Each row has a name. After each piece below comes the name of the row it's from, unless a question asks for something else. Each question is about the rows just above it. Places in a row count from 1.

[-50 -48 -24  86 -12 -28   8  21   4  36 -17 -32  -9 -27   0 -23 -33  46
  -6 -42  28  41 -31   5   4  51  14  40   0 -29  -6  18 -26  49 -21 -17
  -9  -3  32  13   6 -19  13 -15  33 -17  36] : Sop
[-11   0 -40 -12 -63  14  35  29 -17 -19  23  -1   1  -4   1  37 -24 -14
  -9   0  58   4  16   9 -12  37   5  24 -32 -55 -42  54 -37   4 -18 -16
 -18  19 -27  48  -1  17  51   5 -26  45  18] : dumo
[ -3   2 -36 -20 -29  -9  20  -3   2 -12  -5 -21   7   5  -5  11  -5 -29
 -13 -10  31 -18  -3  23   5  15 -11  24  -5 -26   3  20  -7   1  -5  -8
  -2  13  -4  22 -22  11  34  20 -10  11   1] : saso
[  7   6 -18 -16  -1 -16  13 -24   3  -9 -20 -26   7   5  -2 -10  10 -31
 -10  -2   3 -27 -10  18   9  -2 -18   5  12  -5  20   2  14   1   1   6
   1  13  14  -4 -23   8   5  11  -3 -16 -14] : kal
[ -9  -7  -7  -5  29 -14 -23 -25  34  14 -15 -23   8  13  -2 -19 -10  -3
  -4 -20  -8 -10 -20  15  15 -20 -15  20  27  24  44 -31   9  -4   9   1
  20  -9  21  -9 -23  -4  -9  29  20 -17  -5] : nem
[-25 -10 -29   7 -19   4  15   3   7   7   8 -16   4  -1   7   8 -34   5
  -7 -13  38   6  -3   7   2  13  -2  28  -3 -24  -6  26 -24   9  -9  -6
  -2  11   4  26 -10  11  22  13   5  18  13] : Turim
[-60 -46 -35  57   0 -15 -11  14  35  47  -3 -35   1  -8   4 -10 -62  46
  -6 -51  42  37 -30  13   9  26   6  62  10 -16  18   4 -37  31 -14 -21
  12 -12  25  27 -13 -13  20  21  38   7  40] : numak
[-10  -1 -37 -14 -35   0  22   5   1 -11   4 -17   6   4  -1  16 -18 -20
 -13  -8  40  -9   1  18   1  16  -7  28  -9 -32  -8  29 -17   2 -10  -7
  -4  15  -7  28 -17  15  36  18  -9  21   7] : roli
[-27  -5 -38 -10 -36  18  18  14   5   2  26  -6   5   4   8  30 -46   2
  -9 -10  55   7   5   6  -4  13   0  32 -14 -36 -19  38 -39   1 -12  -9
  -4  14 -14  45 -10  17  38  17  -6  44  22] : tekis
Where does [ -9 -20 -26   7   5  -2] start? Give its row and place. => kal, 10
The row with [-50 -48 -24  86 -12 -28   8  21   4  36 -17 -32  -9 -27   0 -23 -33  46
  -6 -42  28  41 -31   5   4  51  14  40   0 -29  -6  18 -26  49 -21 -17
  -9  -3  32  13   6 -19  13 -15  33 -17  36] is => Sop
Row and place where [-46 -35  57   0 -15 -11  14] starts: => numak, 2
q: [-11   0 -40 -12 -63  14  35  29 -17 -19  23  -1   1  -4   1  37 -24 -14
  -9   0  58   4  16   9 -12  37   5  24 -32 -55 -42  54 -37   4 -18 -16
 -18  19 -27  48  -1  17  51   5 -26  45  18] => dumo
Row and place of [-51] in the named rows: => numak, 20
[-36  18] begins in row and place => tekis, 5
[47] is at row and place => numak, 10

[ 16 -10 -20  -5  67] -> Rarur
[-19   9  -3  19  23] -> Tari
[ 0  8 -8 21 33] -> Gepe
[ -7   5 -11  10  33] -> dibav
[  3  -8 -15  19  24] -> Dum
[  6 -16 -17  28  37] -> Gol
[  3 -17 -12  22  14] -> Lum
[ -3  10  23  19 -19] -> Rolom
[  8 -30 -17  32 -23] -> gup
Put [-15  -8   3  19  24] back in order: which row is it? => Dum
[-15] is at row and place => Dum, 3
Put [-19  -3   9  19  23] back in order: which row is it? => Tari
Which row holds these entries in another order? [ 23  19  -3   9 -19] => Tari

[ 42   2  -4  15   3 -16  -5   0 -24  -9 -11   6 -32   1   3   3  23  20
  17   3  -7  18   0] : Meli
[ 42   2  -4  15   3 -16  -5   0 -24  -9 -11   6 -32  22   2  21   8  21
  -4 -23  -3  17   7] : fudu
[  6  -4   3   2  20 -16 -24   3  42  23  17   1 -11   3   0  -5  -7  -1
   3 -32  18  -9  15] : veref
[ 3 -7] begins in row and place => Meli, 20
Which row holds these entries in another order? [ 42   3   3   0  -9  17 -24   0   2   3 -32   3  15   6  23  20 -16  -4
  18   1  -5  -7 -11] => Meli

[-39 -69 -51 -58  -7]  banim
[ -8 -58 -51 -39 -52]  bazer
[-51 -69 -59 -39  -8]  dirub
Row and place where [-51 -69 -59 -39] starts: => dirub, 1
Which row holds these entries in another order? [-39 -51 -52 -58  -8] => bazer
Which row holds these entries in another order? [-52 -39 -51 -58  -8] => bazer
Put [-69 -39 -51  -7 -58] back in order: which row is it? => banim
[-59] is at row and place => dirub, 3
The row with [-39 -69 -51 -58  -7] is => banim
Where does [-69 -51 -58] start? Give its row and place. => banim, 2

[-42 -26  53   6  22  16] = keru
[-34  31  -8 -30   9 -61] = lutuv
[-21  26 -43  51 -26 -20] = Kopud
[-35  13  -1  70 -24 -24] = milut
[-61 -27   4  44  11  22] = bofen
[ 26 -21 -43  57 -28 -26] = Zeg
[ -4  13 -70 -11  30 -49] = vedi
[ 26  15 -69 -12   8  14] = zavu
[-35 -34  -9  31  30  13] = pigen
[ 22 -36  -3 -63 -19 -13] = nanok
[-67   4 -22  -4 -11  11] = Ved
[  9 -61] begins in row and place => lutuv, 5
Where does [-21  26 -43] start? Give its row and place. => Kopud, 1
Where in the named rows is [-13]? => nanok, 6

[ -2  -1 -10  -4] : mem
[23 16 14 -9] : tafo
[ 41  60  40 -35] : vuzis
[-86  24 -16 -36] : pufen
Where in the named rows is [23]? => tafo, 1
[41 60] begins in row and place => vuzis, 1

[  3   7 -10   3]  Lapi
[ 18  25 -68  25]  Nagup
[  0   9 -13   1]  puniv
[ 15  24 -73  23]  Neku
[ 25 -68  26  12]  moso
[ 20  20 -69  24]  pokez
[ 2 -5 -9  6]  Rufot
[ 14  13 -42  13]  Ronul
[ 14  13 -39  16]  zital
[ 14  13 -42  13] is in which row? => Ronul
Where does [ 25 -68  25] start? Give its row and place. => Nagup, 2
Row and place where [-68  25] starts: => Nagup, 3

[-54 -41 -32  58  23  36] = vig
[ 25  87  23 -54  59 -41] = tapaf
[ 23 -54  36 -32  59 -41] = Kikuv
[ 23 -54  59] begins in row and place => tapaf, 3
Where in the named rows is [87]? => tapaf, 2
The row with [-54 -41 -32  58  23  36] is => vig
Row and place of [58] in the named rows: => vig, 4
Which row holds these entries in another order? [ 59 -41 -32  36  23 -54] => Kikuv
[ 23 -54  36 -32  59 -41] is in which row? => Kikuv

[16  0 41 17]  ruzi
[41  0 16 16]  Zek
[89  8 41 24]  bokab
[89 16 32  8]  Bidif
[41  0 16 32]  bul
[65 16  0  0]  purof
[41  0  8 24]  dega
[24 16 32 24]  Vuzo
[65 16  8 16]  veru
[41  0  8 16]  vevef
Where does [ 0 41] start? Give its row and place. => ruzi, 2
Where does [89  8 41] start? Give its row and place. => bokab, 1
q: [16  0 41 17] => ruzi
Which row holds [65 16  8 16]? => veru
Which row holds these entries in another order? [16 16  0 41] => Zek
Which row holds these entries in another order? [ 0 16 16 41] => Zek

[ 48  -1  56 -12 -65 -13 -91 -75  22]  Pelud
[ 27 -31 -20 -87 -14  -4 -12 -20  66]  sipof
[ 56 -65 -13  -1  -2 -91  49  22 -74]  Zevor
[ -2  56 -91 -65  22 -75  49 -13  -1]  tevo
[  8  23  19  28 -13   9  -1 -10  45]  kitom
[-32 -31 -87 -20 -31 -36  59  49 -14]  Beba
[-19 -53 -75 -42 -11 -22  23  40 -40]  tep
Put [ 49 -13  -1  -2  56 -91 -65  22 -75] back in order: which row is it? => tevo
Row and place of [-32] in the named rows: => Beba, 1
Where does [-31 -87 -20 -31] start? Give its row and place. => Beba, 2
Put [-53 -75 -42 -19 -22  23 -11 -40  40] back in order: which row is it? => tep
[-40] is at row and place => tep, 9
Put [ -1 -13  49 -75  22 -65 -91  56  -2] back in order: which row is it? => tevo
Where does [23 19 28] start? Give its row and place. => kitom, 2

[-56 -60 -57 -69 -58  25 -46 -47  67 -43 -37 -75 -75 -45 -66  41  59 -65
  67 -43 -55  59 -32 -51  56 -82 -74  67 -38  61 -87  54 -93 -34 -42  55
  29 -66  -9] : Benuf
[-21  11 -16  18 -46 -40  -8  -7 -15 -44   4 -58   8  17  -4 -49 -31  -4
 -13 -12  -7 -25 -15 -72 -17 -42 -40 -14   1 -19 -40 -16 -22 -16  -9 -18
 -41 -14 -52] : Lufis
[-45 -33 -26 -44 -44  19 -21 -21  35 -37 -17 -50 -46 -25 -36  14  31 -34
  36 -19 -27  33 -34 -37  34 -52 -49  33 -36   8 -10  -5 -14 -21 -19  -4
  -2   4  -4] : tuzu
[ -6  -7 -10  -8  -6  -6  -7  -7   0  -5  -4 -10 -10  -4 -11  -3  -2  -9
   0  -8  -8  -2  -3  -8  -1 -11  -7  -1  -3  -1 -13  -2 -14  -7  -5  -2
  -5  -7  -7] : Peba
[ -6  -7 -10  -8  -6  -6  -7  -7   0  -5   4 -10   8  -4  -4  -3  -2  -9
   0  -8  -7  -2  -3  -8  -1 -11  -7  -1  -3  -1 -13  -2 -14  -7  -5  -2
  -5  -7  -7] : Rekiv
[-45 -33 -26 -44 -44  19 -21 -21  35 -37 -17 -50 -46 -25 -36  52  31 -34
  36 -19 -27  33 -34 -37  34 -52 -49  33 -36  26 -54  31 -54 -13 -19  33
  12 -49 -11] : bina
[-44 -62 -62 -65 -47  15 -54 -55  61 -33 -45 -66 -72  -9 -70  41  54 -68
  61 -51 -61  53 -20 -44  48 -74 -65  63 -27  60 -80  45 -89 -43 -50  47
  27 -55 -25] : rofu
Row and place of [53] in the named rows: => rofu, 22
[1] is at row and place => Lufis, 29
[ -7  -5  -2  -5  -7  -7  -6  -7 -10  -8  -6  -6  -7  -7   0  -5  -4 -10
 -10  -4 -11  -3  -2  -9   0  -8  -8  -2  -3  -8  -1 -11  -7  -1  -3  -1
 -13  -2 -14] is which row reordered? => Peba
q: [-21  11 -16  18 -46 -40  -8  -7 -15 -44   4 -58   8  17  -4 -49 -31  -4
 -13 -12  -7 -25 -15 -72 -17 -42 -40 -14   1 -19 -40 -16 -22 -16  -9 -18
 -41 -14 -52] => Lufis
q: [-44 -62 -62 -65 -47  15 -54 -55  61 -33 -45 -66 -72  -9 -70  41  54 -68
  61 -51 -61  53 -20 -44  48 -74 -65  63 -27  60 -80  45 -89 -43 -50  47
  27 -55 -25] => rofu

[ 24 -29 -19  40] : Dab
[ -9  26 -52 -50] : Tunet
[ 20  13   6 -35] : vupo
[  7 -42  70  37] : peta
[-41 -29  40 -19] : mobut
[-30 -23  51  39] : leveb
[ 35  52 -15  -1] : dide
[-15  52  36  -1] : Soruz
Row and place where [-41 -29] starts: => mobut, 1
[ -1  35  52 -15] is which row reordered? => dide
Where does [-29 -19  40] start? Give its row and place. => Dab, 2
Where does [ 26 -52 -50] start? Give its row and place. => Tunet, 2
[-42   7  37  70] is which row reordered? => peta
Where in the named rows is [-30]? => leveb, 1
[37] is at row and place => peta, 4

[ 45  22   6 -52  79 -59 -54 -46]  duk
[  4  12 -13  20  -3  14   2 -16]  gumir
[ 23 -20 -13  25  20  48 -27 -10]  nutif
[-17   8  15 -12 -14 -12  19  19]  dav
[ -3   4 -16   2  12  13 -13  20]  letek
[-4 12 13 18  4  2 10  8]  Ruvak
[-32 -15  13  32 -36 -17   7  28]  sena
Row and place where [ 32 -36 -17   7  28] starts: => sena, 4
[-17   7] begins in row and place => sena, 6
Row and place where [-14 -12] starts: => dav, 5
Which row holds these entries in another order? [ 12  13 -13  20  -3   4 -16   2] => letek

[ 1  1 -5 31] = zumu
[-1  1 -4 34] = zir
[ -1   1  -2 -28] = gog
[-2  0 -1 41] = dovo
[ -1   2  -1 -53] = kolo
[ 0  0 -3  5] = zaroz
[  2   0   2 -69] = dazos
[-2  2 -3 32] = pum
[ -1   1   1 -63] = vumol
[ 1 -5 -3 32] = Tumus
Where does [ 2 -1] start? Give its row and place. => kolo, 2
Row and place of [5] in the named rows: => zaroz, 4
[ 1 -4] begins in row and place => zir, 2
Put [31 -5  1  1] back in order: which row is it? => zumu
Where does [ 0  0 -3] start? Give its row and place. => zaroz, 1

[ 54   0  59 -78] = tozol
[54  0 59 20] = Tusib
[-23 -27  50  48] = lunim
[-33   5 -27  62] = dapak
[20 59  0 54] is which row reordered? => Tusib
[62] is at row and place => dapak, 4

[ 15 -38  49  20  -7  45 -56  21  42] = sukev
[ 15 -38  49  20  47  45  -8   5  42] = Lefo
[ 15 -38  49  20  47  45 -56   5 -67] = Giz
Which row holds [ 15 -38  49  20  -7  45 -56  21  42]? => sukev
Row and place where [49 20 47 45 -8  5] starts: => Lefo, 3
q: [ 15 -38  49  20  47  45 -56   5 -67] => Giz
[-7] is at row and place => sukev, 5
Where in the named rows is [-67]? => Giz, 9
Which row holds these entries in another order? [ 42  21 -56  45  -7  20  49 -38  15] => sukev

[-22  40   2   5] -> momib
[40 67 32 32] -> Taze
[32 40 33 67] -> muv
[-30   9  20  16] -> Bego
[-29  28  35  29] -> nuba
[-29  28  56  51] -> bodo
[ 14 -30  -6 -10] -> Meni
[-29  34  35  29] -> muki
[32 32 67 40] is which row reordered? => Taze
Where does [34 35] start? Give its row and place. => muki, 2

